In the data rows, the value 128 means zero.
Some points:
[ 90 124 131 109 125 110 148 145 133  86  99 127 150 103 111  93 139 156 152 119 135 149  82 138 130 115 142  82 162 138 115 127 114 120  92 120 164 148 150  99 142 151 150 166 113 168 110 135]
[147 125 110 161 171 172 120 129  70 114 124 104  87 118 109 126  92 118 134 142 124 152 116 173 141  93 154 125 120 160 142 142 130 112 153 149 144 132 111 154 123 175 102 138 121 160 148 129]
[123 123 101 155  95 121 146 129 126 175 113 122 108 146 105 142 135  83 139 104  88 115 128 101 101  81 126 138 122 135 133 103 131 139 101 148  71 105 156 114 139  97 129 134 157 187  84 174]
[118 115  89 101 149 142  95 167 100 128 121 134 156 115 133 107 144  74 172 145 141  91 134  88 112 125 136 127 160 115 113 153 141 121 155 140 121 114 135  58 114 125 133 107 125 113  96  89]
[147 139 166  96 113  98 110 110  85 149  80 110 194 151 142 106 108 107 120 125 150 131 146 125 149  96 119 135 126 137  70 142 117 118 125 130 143 114 124 162 138 148 102 127 129 108 144 137]
[165 148 127 119 128 126 148 114 101 157 155 103 125 110 125 104 182 115 132 167 133 147 125 132 116 193 150 134 147 142 119 157  83 111 116 102 140 115  69 136 107 120 131 145 135 161 134 112]
[120 145 122  93 136  91 126 108 115 125 142 164 140 142 121 169 141 148 118 110 143 173  96 104 133 122 101 125 122 140 163 172 118 100 133 157 130 149 107  94 143 120 103  82 149  69  92 156]
[131  97 133 138  96 116  88  76 141 153 111  83 159 154 117 109 120 113 137 117 137 138 102  97 106 120 114 167 120 133 113 152 130 124 140 105 132 111 148 149  98 135 179 124 107 100 149 153]
[104 151 117 134 128 135 147 176 153 158  83 138  84 172 179 156 152 102 162 121 106 107 109 128 115 146  99 136  89  92 125 164 149 172 112 131 117 143 117 142 124 172 100 154 131 141 157 145]
[148 127 136 119 127 117 121 152 143 183 108 114 107 101  89  92 105 142 114 145 124  98 130 109 170 156 140 108 139 143 150 118 176 141 150 121 137 116 143 149 155 145 112 102 128 106 154 170]
[ 80 158 100 132 142 115 116  77 159 162 140 137 175 115 197  95  80  86  72 146 147 155 131 119  55 139 119  87 108 116 158 125 125 149 148 142 165 126 128 123 158 108 136 154 140 156 137 105]
[121 131 120 153 155 109 179  96  84 125 131  99 182 102 127 174 118  98 108 163 145 116 141 146 132 167 119 127 135 146 117 146 151 118 108 152 111 135 167 129 158 124 184  89  77 104 117 187]
[130 103 167  89 150 140 101 128 105  95 117 107 115 103 185 144 124 159 134 130 133  86 118 167 109 106 142 134 125 105 114  94 166 139  97 130 117 126 125 116  96 133 191 129 154 165 143 144]
[132 142 162 154 139 123 134 123 142 122 137 146 114  95 168 105 163 129  98 111 130 148 137 131 141  97 129 149 161 108 135 145 126 135 163 124  66 110 141 118 181 139  89 107 122 107 124 150]
[ 90 113 182  77 143 135 144  82 150 154 153 151 107 170  89 102 145  91 152 133 102 104 146 145 157 154 131 136 104 109 134 106 158 138 166 134 154 114 141 113 126 150 114 111 137 131 143 123]
[109 149 130 143 143 143 131 140 149 137 131  99 119  80  67 117 112 115  82 117 101 124 105 124 169 119  91 126 106  99 113 143 133 150 106 147 157 135 100 113  82 142 113 125 134 133 132 177]
[157 164 138 152 122 115  72 125 141 103 151 128 150 191 161 112 108 102 142 112 100 128  76 144 173 146 168  96 130  91 142 155 114 121 124 103 120 126 114 152  90 125 149 101 109 140 100 124]
[112 111  87 134 101 112 122 124  69 147 123 160 122 175  81 104 130 139 136 111 112 130 123 145  86 156 103 118 109  98 129 120 105 119 160 157 112 100 154 131 148 101  95 159  94 111 136 136]
[128 125  99 127 146 158 159 128 126 142 127 136  80 111 136 120 112 146 134 119 119 142  93  91 132 129 154 143 132  95 114 114 135 115 114  86 177 110 151 174 148  97 106 137 116 115  85 130]
[144 120 131  94 143 131  86 133  93 123 140 121 114  84 115 117 117 151 120 113 116 201  75 122 120 131 144 133  96 133  97 134 126 137 161 166 110 118 106 174 153 150 153 127 122 187 141 135]
[149 135 131  79 162 107 104 126 136 104 121 133  96 166 107 119 138  79 110 133 121  93 134 161  85 120 179 145  93  98 150 148 157 103  90 154 138 148 120 120 153  67 138 129 142  60 152 110]
[124  80 180 165 139 120 141 121 136 135 100 137 135 131 105 152 147 133 104 104 159 153 118 141 166 163 150  85 112 149 144 154 124 147 136 140 150 140 141 115 103 124 182 105 151 157 117  52]
[144 150 120 146  91 118 133 184 110 177 126 108 136  92 135 118 127 117 140  77 108 123 113 145 128 111 107 124 124 136 134 125  98 126 126 138 170 153 142 130 167 132 123 123 132 130 200  78]
[104 105 115 147 141  76 149 132 158  81 175 175  98 141 118 139 145 118 130 176 112 131 119 112  63 111 145  87 104 169  93 118 163 164 144 127 119 123 110  96 107 211  89 130 113 102 125 103]
[144 124 158 100 165 112 124 107  76 172 139 137  93 133 139 117 129 148 147 143 163 151 152 112 116 127  91 118 133 101 147 120  79 139 138 130 119 150 141 157 110 132 151 116 150 136 141 144]
[192 132  67 136 176 117 178 127 131  97 118 127  90 135 158 132 122  88 124 122 126 114 127 150 114 146  72 135 138 123 128 109 135 124 136 136 143  84 164 127 102 125 101 110 155 137 110 125]
[128 142  79 152 156 124 156  98 133  99  87  82 175 127 110 115 116 117 158 126 176 208 143 100 116 105 168 120  92  75 135 111 111 118 109 112 119 113 120 114 138 137 145 119 147 110 139 115]
[141 130 144 120  92 171 147  70 145 119 110 154 119 133 162 170 158 143 149 125  97 102 134  98 115 117 140 142  86  92 141 142 141 120 131 161 138 137 108 113 165 149  86 100  95 150  95 129]
[112 155 175 128  89 125 140 113 169 180 143 145 120 160  57 135  99 110 162 132 163 136 138 139  99 118 146 186 155 153 121 156 100 123 110 137 162 125 136  87 136 115 169 111  92 174 111 127]
[131 128 133 109 115 150  81 162 122 140 153 109 117 165 170 157 125 138 100 114 108 162 148 148 161  99 117 100 101 137 119 106 119  98 112 125 181 117 149 116 141 177 140 150 110  95 132 104]
[116  92 103 144 120  73  91 115 128 103 163 109 123 132 156 102 111 116  88 123 159 108 134 129 179 113 145 128 143 160 137 143 119 123  54 119 141  90 116 123 117 169 115 132 162 149 139 159]
[126 107 114 137 113 151 116 118 154 142 111 110 147 105 113 124 171 139 118 123 178  99 108 183 149 110 130 144 113 123 132 122 133 134  94 138 121  83 141 142 132 170  83 135 152 122 123  73]
[160 143 115 121 138 143 136 132 121  91 136 187 120 122 151 130 135 131 149 109 133 112 145 131 134 109 107 130 110 128 141 134  96 134 101 110 135 112 159 128 135 105 156 145 162 119 166 179]
[140 115 178 145 129 127 112 167 120 139 130 152 172  96  98 179 121 135 119 131  99 137 141 135  30 134  95 136 112 112 154 156 108 118 125 105 189  82 143 126  91 101 152 131  85 115 107 154]
[104 112 125 155 119 150 106 122 101 150 161 120 145 122 173 141 146 161 179 147 126 155 137 141 159  97 152 147 122 143  92 121 137 153 124 137 165 118 134 170 136  79 113 127 188 103 110 151]
[143 119 114 155 105  99  77  98 152 105 120 140 140  82 154 114 132  81 145 131 122 170 144 133 142 143 117 146 123 194 149 115 131 150 151 121 130 142  79  96 134 131  93 130 143 116 154 146]
[167  74 132 138 103 107 186 149 135 170 147 100 139 114 167 100 138 164 107 108 145 136 133 119 101 128 162 149 169 110 148 120 125 149 114 150 146 142  95 155 111 145 130 127 129 110 134 113]
[144 121 126 149 132 122 160 111 137 127  94 111 136 119 111 144 126 144 124 164  61 174 130 108 159 173 167 154 148 153 132 132 138 101  93 154 144 104 191 142 128 146 132 171 134 123 130 113]
[ 90 107 186 137 110 167 124 138 126 109 134 153 128 106 169 103 102  93 144 149 129 115 130 120 130 164 105  99  93 140 128 105 137  83 102 141  76 133 128  90 110 149  94 142 120 121 109 131]
[106 165 131 140 110 156 130 103  97 120 124 145 128  97 121 123 142 152  98 113  97 125 115 157 106 141 138 152 141 110 129  89 121 133  89 117 114 188 122 172 134 138 152 136 164 119 124 120]
[120 139 140 140 124 133 110 145  58 135  87 120  64 159 143 162 140 149 121  96 145 154 137 112 128 119 168 137 176 135 144 111 154 132 146 121 140 147 126 125  86  94 119 185 121 132 135 145]
[174 130  96 160 120 146 104 126 126 138 137 186 101 146 118 149 127 141 108 135 121 107 178 122 125 156 127  95 122  72  82 135 143 132 114 130 108 111 106  80 159 158 169 136 149 122 103 134]
[136 145 107 147 169  90 142 119 119 130  99 116 145 125 137 119 142 132 146 157 142 117 132 123 170  88 122 163 171 125 145  97 130  83 149 124 173 138  84 124 149 179 188 160 147 127 121 165]
[129 144 143 164 107 114 138 146 115 139 151 103  95 135 128 127 125 158 150 108 126  77 120 116  93 155 115  78 110 127 100 140 155 114  83 133 121 175 117 128 133  98 102  96 108 122 159 131]
[148 158 115 110 128 147 125 135 143 136 123 135 150 149 133 111 137 157 136 146 122 148 160 120 160 118  82 144 127 119 162 113 186 158  78 172 115 140 135 120 117 115 123 120  93 154 111 104]
[129 123  91 115  86 104 121 107 150 104 168 130 143 106  64 143 126 142 167  75 147 147 132  94 121 153  96 140 143 105 157 129 165 122 142  92 114 153 161 110 126 133 145 132 115 118 142 115]
[131 122 130 113 126 172 120 142 128 138 146 140 152 137 114 147  92 129 103 139 133 101 157  53  94 141 150 146 130 133 133 116 114 116 108 120 121 147 139 129 127 127 138 140 145 120 119 103]
[138 106 124 152 189  93 100 139 135 111 137  55 152 141 117 110 172 142 103 148 134  96 158 122 127 131 109 114 130 143 117  97 123 127 171 137 146 124 139 147 169 102  94 139 159 181 127 138]
[129 132 110 131 113 145 137 128 136 201 125 112 139 134 133 141  88 167 135 153 108 158 136 160 113 146 166 153 101 122 133 161 120 134 168 107 135 140 161  95 128  95 102 117 122 124 140 142]
[137 126 113 113  91 181 156 136 133 158 112 148 145 140 130  91 144 113  84  72 112 137 139 141 100 117 127 102 159 172  99 131 145 115 156 132 150 138 135 163 113 112 169 100 113 117 143 125]
[ 89 111 136 151 150 115 123 184 114  98 102 166 127 125 124 126 106 140 163 132 117 122 125 139 145 148 120 137 146 120 128 117 114 124 127 123 131 129 111 185 159 110 130  77 134 150 133  90]
[ 91  99 129 157 130 143 126 136 146  99 150 125 105 142 124 132 117  94 128 126 130 148 116 123 148 137 104 177 127 101 111 103  90 146 141 132 123 111 109 128 127  63 159 121  85  85 117  86]
[128 120 148 118  78 163 149 180 170  89 135 153  92 136 149 124 143 130 136 200 143 136  96 114 140 129 107 119 157 107 131 158 144 113 163 170 103 147 174 114 108 114 144 118 131 126 168 164]
[112 109 126  68 116 102 187 154 177 131 131 100 103 143 143 160 117 123 129 106 120 187 152 140 133 134 120 123 131 109 108 106 148  81 147 119  85 104  80 100 149 106 116 137 141 140 118 126]
[134 186 145 109 107 146 115 111 141  48 120  82  89  97 122 139  87 166 168 123 143  68 166 119 111 153 108  87 163 140 143 154 122 147 157 156 125  70 131 148 133 144 139 123 146 110  98 109]
[131 190 127 104 129  86 122 147 113 141 144 145 142 110 131 156 136 110  99 122 146 101 124  89 164 125 167 165 100 132 127 117 125 148 127 117 124 101 141 131  99 152 113  97  92 163 153  92]
[ 88 107 137 132 130 170 150  64  93  92 112 154  95 122 149 174 154 117 121 125 114 104 144 121 154 128 135  82 140 123 118 129 137 136 124 144  97 114  89 110 111 138  61 121 128 145 205 153]
[102 138  98 147 166 149 118 141 167  79  92 147 141 160 138 115 157 141 125 102 140  89 129 120 122 183 147 159  94 145 120 116 116 106 187 127  92 131 127  93  97 148 120 120 121 135 136 193]
[ 89 123 107 125 168 141 108 158 135 166 173 134 164 120 137 175 110 166 135 105  85 102 141 131 148 122 133 121 163 139 131 145 119 111 127 142  98 122 109 139 128 114 155 151 109 133 149  94]
[133 163 156 136 149 116 175 125  90 168 159 131 140 141 148 108 100 148 134 114 169 104 109 154 117 144 123 160 113 161 141  94 152 101 135 117 110  95 126 127 131 112 143 159 139 111  98 123]
These points spread out most along one direction. Take the direction at right angles to it along which they spread out most. Then take the direction at right angles to both along which they spread out most. Go by this last direction. How many in every 100 of the points above lie lower along it than each point below? Answers are rounded to whole numbers. More than half of the points above lie lower than the first one.
[153 136 130 152 126 129  81 106 181 131 127 113 109  81 129 115 148 143 134 136 142 142 138 136 117 114 133 126 143 126  98 127 146 111 123 103 106 155 144 149 131 108 139 164  94 169 125 104] 42
[122 152 143 118 106 120 125 171 146  58 144 127 154 168  88 122 139 106 123 140 142 144 186 111  96 129 132 129 127 136 138  90 123 135 119 150 104 110 116 156 115 132 114 108 142 114  98 164] 82
[121 141 134 108 135 156  98 141 129 173 148 148 147  98 109 181 117  27 140 131 155 148 121 155 115 146 147 109 160 103 134 116 122 147 137 124 127 161 151 133 117 118 105 130 114  97  86 159] 70
[139  98 106 120 143  93 134 128 182 156  95 158 162  91 124 126 114 146 131 136 159 106 146 140 161  89 125 112 146 120 137 127 131 123 125 129 122 110  99 195  90 104 109 148 139 138 126 130] 58
[128 145 147 130 169 165 138 115 153 112 133 113 133 175 113 146 147 113 144 140 134 133 113 116 107 149  59 145 144 164 114 133 136 120  71 102 133 136 101 122 129 124  71 125 155 122 109 128] 73
[113  77 131 109 143 144 145 134 122  92 144 115 132 155 122 130 110 144 135 109 111 108 126 139 138 121 120 150 118 141 138 178 104 167 115  98  87 187 129 148 152 183 131 138 107 159 131  92] 35
[171  97 168 137 128 153 108 133 138  89 131 121 169 161 112 119  96 157  97 149 121 127  59 162 114 124 157 117 196 136 119  99 111 152 128 102 150 142 135  89 161 133  85 118 120 155 175 138] 42
[153 123 113 134 130 146 158  99 141 115 164 133 127 135 123 139 142 119 151 131 135  77 123 138 185  91 122 107 105 137 126 121 100 126 171 159 141 179 123 128 111 122 102 150 106 110 125 138] 42
[138 122 106 129 122  85 112  91 133 175  79 127 120 116 133 135 104 157 123 178 134 107 115 130 135 110 120 106 133 148 138  89  88  94 127  99 114 150 143 161 117 123 131  76 126 104 125  95] 58
[140 121 190 146 178 122 153 126 169 104 117 120 128  77 127  85 129 131 134 127 123 127 167 111 135  99 141  81  86 143 128 137 110 142 134  85 128 147 124 113 115 109 140 123 105 103 109 132] 80
[115 132 105  81 138 104 127 127 130 130 102 106  93 106 127 113 126 156 116 114 125 114 128 126 128 149 138 140 136 156  94 121  60 159 109 154 123 148 136  99 125 128 122 130 126  88 102 151] 52
[117 154 138 132  92 117 125 102  95  97 132 146 146 144 105 124 119 128 108 116  80 126 128 138 133  96  96 167 137 108 116 141 146 134 155 120 100 161 125  93  98 122 142 146 168 108  95  66] 58
[159 112 155 110  85 121 125 148 115 125 129 136 153 125 123 138 135 136  99 146 138 129  78 106 163 130 127 132  91 153 135 137 134 170 164 107 122  95  93 140 153  92 202 181 130 106 136  96] 52
[ 94 175  98 114 121 150 126 149 105 172 138 108  99 159 111 109 159 152 118 147 111 135 120 136 123  96 110  80 146 126 162 123 133 138 107  88  66  85 123 114 127 119 139 124 116 125 133 127] 20
[109  99  86 106  54 118 136 153 102  71 138 128  98 124 144 104 135 136 101 116 122 132 141 148 141 114 137 141 103 130 143 153 155 114 161  72 174 167 130 138 137 105 126 104 128 176 107 114] 32
